In the rows, zero is written as 128.
Which row each row swaps with, under one turn or mirror:
The rows were stretched afterwards, more along some directions than others.
z_175: [120 130 154 122 127  94 110 136 123 108 124  91 127  61 109 157 120 117
 104  72 131 104 103 118 153 152]
z_814: [150 129 108 112 142 121 152 105 132 115  92 136 118 160 119 105  92 146
 112 125 149 143 150 111 141 120]
z_475: [140 132 114 149 145 100 137 131 152 135 111 102  82 167 112 125 130 114
 146 105 137 132 102 105 139 110]
z_706: [137 130 139 119 119 139  76 107 116 106 117 129 143  64 158 123 110 105
 157 112 131 122 146  91 122 171]
z_747: [152 143 153 114 119 147 113 125 108 179 133 169 140 129 118 137 140  98
 152 145 123 126 135 125 127 159]
z_453: [112 106  98 139 124 153 142 156 150 132 170 117 127 151 110 112 123 102
 109 152 100 156  88 108 104 123]
z_76: [129 102 135 119 121 128 124 127 123 143 143 118 128 108 116 105 111 126
 138 123 124 119 130 139 118 130]
z_445: [115 151 149 110 107  86 108 127 163 131 131 116 110 116 105 134 119 116
 158 112 115 112  64 102 152 133]
z_87: [165  96 146  82 144 131 148  96 152 152 108 124 161  97 134 129 153  98
 110 107 113 146 111 116 179 127]
z_796: [127 106 124  98 136  89 163 130 127 146 138 106 147 103  97 154  90 157
 104 120  99 157 130 143 161 119]
z_866: [123  98 165 132 146 122 105 121 147 119  99  95 155  78 112 140  88 102
 124 139 132 115 119  97 117 147]
z_116: [144 143 157 108 137 106 133  88 156 145 109 151 103 140 143 141 143  95
 176 123 152 136 107  90 147 124]
z_239: [160 128 164 116 149 119 106  97 137 155  76 130 106 128 120 130 124 112
 146 110 142 103 135 114 130 123]
z_511: [114 131 165 109 155 120 126  96 152 135 135 148  99 130 141 142 137 125
  94 130 139 134 116  93 170 111]
z_652: [126 130 121 126 112 155 153 160 111  95 157  96 119 141 129 107 114 113
 115 122  98 165 137 124 119 127]
z_954: [141 134 118 122 113 100 159 126 140 119  93 138 111 106 140  97 138 146
 136 122 115 153 158 135 180 111]
z_377: [136 129 163 149 135 100  96 114 138 100 132  98 157 117 169 170 135 135
 164 126 150 137 123 131  93 131]
z_233: [162  91 112 120 137 132 154 137 130 107  98  77 163  91 155 156 127 138
 120 115 156 138 154 168 128 138]
z_565: [108 141 158 129 131 104 133 125 115  93 113 125 118 123 138 142 108 146
 119 135 117 162 163 123 160 133]
z_836: [143 136 107  84 138 140 153 141 122 146  62 124 103 135 109 113 108 113
 131 140 145 143 131 119 156 118]
z_458: [142 107 125 122 133 155  78 115  68 103 105 137 143 102 133 137 114 105
 156 107 137 120 151 137  93 166]
z_79: [159  98 173 155 133 130 107  77 131 170 122 157 149 106 163 154 116 119
 144 139 146 111 163 101 108 123]
z_671: [148  99 157  95 137 117 108  88  92 162 129 189 153 104 123 168 143 136
  97 113 114 114 138 128 120 140]
z_37: [ 75 138 126 142 125 142 103 161  97 117 164 108 149 105 111 114 135 119
 111 145 119 157 121 148 111 157]
z_596: [146 159 181  73 136 129  99  99 147 150  99 147 156  78 145 150 143 135
 146 142 141 127 114 106 180 101]
z_841: [110 100 149 167 125 117 125 142 114 159 148 118 151 123 130 168 147 131
 126 133 127 103 117 154 122  98]
z_872: [118 155 131 107 108 139 151 142 181 129 150 132 113 112 140  94 120 105
 123 151  96 168 115  75 148 137]
z_191: [122 119  98 118 128 145 166 164 119 120 155  95 103 154  98 117 132 127
 109 114 119 151 106 143 179  77]
z_23: [135 132 125 136 118 136 108 152  92 104 135 120 116 150 114 134  99 130
 123 123 126 127 121 116 135 126]
z_215: [120 134 135 117 115 108  92 111 116  72 139 109 103 104 128 131 124 119
 128  71  95 118 136 134 126 148]
z_109: [111 143 120 111 111 164 110 165 120 132 146 140 130  88 109 109 158 102
 132 149 107 120  99 110 138 156]
z_218: [118 110 131 131 166 121  99 121 110 141 134 136 112 132 115 136  97 116
 111 125 131 110 117 126 105 163]
z_68: [ 96 155 150 111 119 166  85 145 126 120 149 180 139 103 137 151 169 131
 130 148 128 124 118 151 119 136]
z_887: [148 121 134 111 132 114  97  78 120 150  86 133 137 122 122 158 129  92
 159 114 146  95 130 124 121 145]
z_216: [172  99 132 158 141 115 166 116 140 166  91 121 122 136 148 142  91 108
 148 132 152 138 153 111 139 119]
z_308: [139 134 107 129 110 133 160 122 150 126 146 107 134 150 130 121 123 151
  96 139  87 138 153 148 145 128]
z_589: [ 93 166 130 128 132 128 115 151 102  87 151 103  92 154  97 110 120 149
 135 123 140 140 112 154 142 132]
z_535: [106 153 170 109 118 158 131 149 139  86 129 107 133  82 115 122 118 112
  94 118 138 163 126  94 176 132]
z_120: [112 156 110 115 106 100 153 125 135 110 114 131  83 137 121 102  83 140
 147 132 114 159 146 104 161 139]
z_694: [115 137 130 128 125 122 167 166 133 113 142 111 103 155 121 122 129 150
 107 129 146 136 129 134 149 100]
z_424: [156 117 153 117 156  91 139 102 169 123  81 109 122 127 136 180 113 108
 130  93 145 137 125 109 133 139]
z_54: [ 92 139 177 103 151 127 118 113 134 118 134 138 112 123 108 124 143 141
 114 116 136 132  96  98 170 128]
z_199: [116 122 117 140 133  90 177 147 171 138 135  90 120 118 116 113 131 149
 101 124 149 149 109 127 146 140]
z_737: [147 105 152 111 145 148 140 126 101 153 124  94 157 112 101 173 141 121
  88  96 132 125 131 162 148 105]
z_220: [134 114 182 137 151 131 110 110 120 108 113 135 154 102 115 147  78 101
 153 128 135 144 160  78 119 125]
z_641: [159 136  82 117 111 113 150 111 126 136  99  82 117 155 121 114 112 126
 144 123 108 160 145 159 112 127]
z_324: [122 135 148 113 113 129 136 127 151 129 158 159 134 118 150 124 115 123
 145 119 117 176 123 109 125 112]
z_370: [148 133 133 132 141 157  87 104  92 146 133 183 141 143 126 128 125 137
 154 147 139 107 145 127  81 142]
z_142: [104 148 115 150 113 123  83 136 120 128 151 147 111 136 133 100 143 129
 171 114 144  84 111 111 124 129]
z_290: [134 142 173 120 122 126 120 109 115 120 116 139 112 147 140 125 119 127
 150  92 143 110 150 113 162  85]
z_906: [151 114 151 144 143  98 121 118 157 139  87 110 117 124 145 159 112 124
 164 155 157 149 132 135 139 123]
z_797: [160 117 113 125 153 118 131 116 138 169  84 147 148 126 129 142 112 141
 130 141 134 129 150 138 114 139]
z_661: [131 114  97 152 125 126 100 148 103 105 123  97 114 140 100 145  83 104
 155 108 132 115 119 111  60 166]
z_2: [145 121 145 127 129 122 110 117 101 152 120 118 141 104 118 112 121 104
 194 111 153 140 114 129 135 127]
z_33: [151 106 113 135 121 117 157 101 109 155 114 103 148 159 114 105  98 141
 140 115 132 134 146 144 116  99]
z_798: [141 129 140  74 121 196 140 126 150 155 116 138 132 120 120 118 131  92
  95 155 106 135 120 113 160  97]
z_558: [127 135 137 107 117 147 144 131 161 126 142 108 115 108 149 104 112 131
  99 107 137 118 114  98 166  92]
z_211: [ 94 151 108 123 157 156 104 151 126 100 125 135 126 117 117 102 128 116
 132 165 145 136 128 105 134 140]
z_198: [124 121 152 122 140 188  94 153 103 116 143 145 161 108 124 152 161  98
 105 146 106 136 124 131 107 143]
z_227: [136 110 126 119 123 147  94 142  99 157 155 127 147 101 117 135 138 100
 148 107 138  92 107 122 107 128]
z_709: [141 136 129  97 110 120  95 111 122 144 103 108 112 113 164 103 119  88
 167 126 142 114 120 122 125 156]
z_485: [158 141 112 116  93 114 161  97 168 123 112 127 102 126 187 137 147 130
 124 118 146 123 156 118 134 141]
z_816: [165 130  96 115 119 166 128 141 100 130 104  92 145 155 156 109 135 126
 144 124 137 133 133 181 122  94]
z_791: [148 111 151  82 166 119  93  97 125 139 119 115 117 120 124 131  78 112
 129 115 125 161 113 119 139 118]
z_778: [127 141 117 117 144 144 121 152 120 109 161 136 110 158 130 102 142 104
 119 120 141 157 103 118 108 179]
z_554: [148 133 149  74 144 115 119 109 147 106  69 119 115 100  92 140 146 111
 116 103 139 140  94 112 163 149]
z_686: [128 120 110 165 126  90 168 158 112 117 107  73 132 116 148 125 125 156
 105 119 145 143 160 183 127 132]
z_819: [128 123  85 122 142 157 166 156 133 122 115  66 131 144 113 112  96 115
  96 147 116 161 124 125 170  79]
z_586: [151 131 127 156  99 158 134 106 119 162 133 108 141 135 149 128 121 126
 178 124 129 122 155 118 130 101]
z_390: [119 153 118  96 121 142 125 118 142 118 106 104 111 131  97 128 157 116
 120 107 150  92  86 121 179 113]

z_116 pairs with z_370
z_120 pairs with z_458
z_596 pairs with z_377
z_290 pairs with z_142
z_485 pairs with z_671
z_814 pairs with z_887
z_308 pairs with z_87
z_109 pairs with z_652
z_747 pairs with z_778

